In the rows, zero is written as 128.
Each named turn below is shown by a few rows before and after it. Which turns, in which order, take the first row of each later pair to the second? The first pair is answered.
q_859 (before -> after):
[131 129 154 123 131 148 111 138 166 109 125  98 125 112 134 150 120 138
 113 141 126 129  93 133 121] -> [125 142 157 121 137 132 104 101 154 121 150 107 120 109 153 127 115 147
 118 129 119 129 107 120 113]
[116 167 128 146 148 169 124 107 117 196 114 168  98  76 154 152 131 143
 111 115 116 105 169 121 123] -> [120 101 152 144 132 167 154 151 177 123  86 159 106 123 111 197 144 132
  97 122 140  91 131 129 146]
[103 128 122 115  82 125 112 134 166 154 157  93 134  74 127 139 137  88
 158 107 149  95  90 112 134] -> [110 135 118 116  84 130 110 134 160 160 154  94 133  69 130 141 136  87
 155 110 149  98  94 110 130]
q_391 (before -> after):
[120 126 115 115 120 138 137 141 143  97 134 131 110 137  96 114 155 137
 119 128 122 116 127 117 131] -> [124 126 112 112 120 142 133 145 145  99 133 130 113 137  96 113 155 137
 117 129 123 117 130 118 131]
[125 109 140  96 111 147 102 145 169 138  83 114 119 123 117 131 156 114
 103 132 146 136  97 138 132] -> [128  92 158 106 116 130 119 134 166 118  83 115 124 138 118 135 146 127
 112 129 154 122  88 132 142]
[ 74 149 118  97  82 156 127 133 158 135 115  79  77 131 108 139 137 124
 118 108 103 114  62 166 131] -> [ 89 134 126 112  90 152 137 152 152 123  95  77  86 137  98 157 129 130
 130 117 114 104  52 170 140]
[152  99 184 159 145  94 127 134 157  93 130 151 142 135 111 167 106 138
 159 114 134 101  72 100 136] -> [117 141 166 113 130 100 110  80 171 120 186 157 121 122 140 117 130 116
 134  91 106 117 101  91 109]
q_718 (before -> after):
[105 120  63  74 123 150 117 141 174 137 116 158 148 141 101 117 136 113
  64 105 126 181 182 139 137] -> [ 95 115  91  76 132 107 127  74 166 121 158 166 141 156 133  83 122 130
  84  85 128 160 184 113 134]
[166 126 127 109 118 135 132 141 151  92  49 150 112 112  73 141 126 101
 107 105 156 146 109 118 128] -> [151 154 114  89 112 146 118 116 163 113  75 151 102  99  87 115 143  90
  94  92 141 159 129 115 109]
[153 154 156 172 160 110 155 112  60 141 134 116 115 121 145 146  96 144
 170 138 146 110 154 139 122] -> [163 156 138 172 150 137 148 155  59 147 105 110 121 114 125 169 102 132
 160 153 142 123 149 159 122]
q_318 (before -> after):
[113 101 149 130 154  72 144  64 168 119 178 135 103 168 157  85 138 145
 105  99 105 117 148  73 111] -> [163  92 159 191 189  65 141 101 101 133 135 138 124 151 150 122  99 181
 147 121 125 108 140  80 127]
[ 92 125  96  97 113 145  93  97 167 136 119 158  85 113 118  96 140 122
 115 135 102 138 169  85 155] -> [111 134 111 129 139 125  91  81 119 150 121 164  92 101 139  92 112 149
 149 133 111 129 172  77 164]
[152 130 107 117 130 160 127 192 109 143  84 127 113 106  95 153 111 136
 116 150 152 137 122 151 118] -> [118 135 100  69 104 163 127 160 159 130 122 129  95 116 106 125 144 111
  85 131 135 143 126 142 103]
Pairs:
(two turns a pair)
[147 115 149 140 193  48 138  81  80 132 120 140 134 105 151 118 102 139
 140 122 143  96 112 138 136] -> [145 159  99 119 186 105 108 120  69 186 101 136 133  63 141 117 124 112
 117 136 122 134 131 165 112]
q_391 then q_391
[145 112 172 160 161  63 145 121 127  65 124 155 118 151 148 119  83 179
 157 114 163  87 130  93 174] -> [166 185 112 167 168 131  98 173  69 162  89 154 121  79 142 121  88 166
 150 138 139 131 163 128 154]
q_859 then q_718
[144 168 112 150 140 125 107  88  75 199 145 134 125 101 180  60  87 141
 162 108 121 119 148 119 129] -> [179 132 118 190 150 135 122 164  68 176  79 122 145 112 138 121  73 152
 171 138 149 113 123 142 155]
q_718 then q_718
[ 97 150 110  85 102 124 113 100 151 155 160 136 107 125 130  86 152 125
  97 101  91 129 141 140 106] -> [144 163 109 142 135 132 103 139  74 195 117 137 129  93 127 116 112 161
 140 127 104 130 141 152 119]
q_318 then q_391
[121 168 111 109 106 144 133 117 116 148 135 162 108 142 126  98 145  93
 123 144 109 113 125 125 153] -> [141 135 139 138 121 114 152 117 102 122 124 165 117 160 120 115 123 116
 148 146 129  91 111 120 174]
q_718 then q_718
[133 101 136 145 111 135 142 189 165 103  90 119 144 152 100 166 133 119
 114 152 142 110 109 144 134] -> [142 163 104 150 123 161 107 183 108 176  94 124 141 104 121 143 129 124
 124 159 120 134 141 153 113]
q_859 then q_859
[ 95  87  69 136 124 122 133 102 178  96 147 169 130 131  92  83 138 137
 102 114 140 142 115  70 129] -> [130  73  81 184 144 112 136 122 133  99 114 170 145 124  85 107 108 165
 134 129 159 128 105  78 146]
q_318 then q_718
[134 122 146 150 139 111 111 107 103 143 139 134 132 122 141 120 113 165
 152 127 127  99 139 112 141] -> [136 147 121 143 138 140  96 134  98 171 124 131 132  98 130 125 124 151
 139 140 117 119 151 126 129]
q_391 then q_391
[153  90 149 144 101 130 149 144 119  89 107 110 151 153 121 163 124 127
 137 126 137 147 114 146 147] -> [161 108 155 161 119 115 141 121  78 112 119 119 152 138 143 150 108 145
 158 121 136 141 123 133 145]
q_859 then q_718
[156 121 145 160 155 106 125 128  82 134 117 132 138 122 141 123  94 155
 153 132 137 114 116 117 140] -> [130 142 104 107 120 166 109 173 140 147 108 122 126 111 113 129 144 105
  96 139 115 152 124 141 116]
q_318 then q_718
[134 101 144 132 117 129  99 160 154 120 137 106  96 163  78 148 102  84
 118 131 192 116  66 117 133] -> [154 136 145 164 147 113  86 129  82 169 148 112  99 127 109 131  72 118
 157 130 186 116  87 110 130]
q_859 then q_318
[103 110 121 104  92 130 134 136 170  99 121 135 134 148  98 130 149 104
 104 122 114 149 139 111 110] -> [ 96 119 120 100  94 128 128 120 168 103 132 134 133 144 109 118 149 104
 106 113 107 151 145 108 106]
q_391 then q_718
[135 159  95 128 126 151 115 119 106 171 150 131 114 106 126 121 124 132
 147 126 105 135 145 123 113] -> [157 120 119 160 137 132 134 148  98 137 121 128 127 124 106 153 105 151
 167 137 128 119 124 123 138]
q_318 then q_391
[122  91 100 154 149 126 148 111  92 144 130 155 138 121 103 124 106 145
 135 127 161 106 119  96 119] -> [110 102  75 128 127 160 141 143 122 153 120 148 134 116  85 130 134 116
 103 133 149 128 124 108 104]
q_318 then q_718
[137 151  74 154 145 202  96 183 117 136 107 118 155 113 158 188 133 149
 110 132 108 145 157 179  96] -> [ 91 109 105 108 118 168 129 123 201  61 158 120 137 167 165 162 160 128
  83  97 111 121 143 150  97]
q_318 then q_859
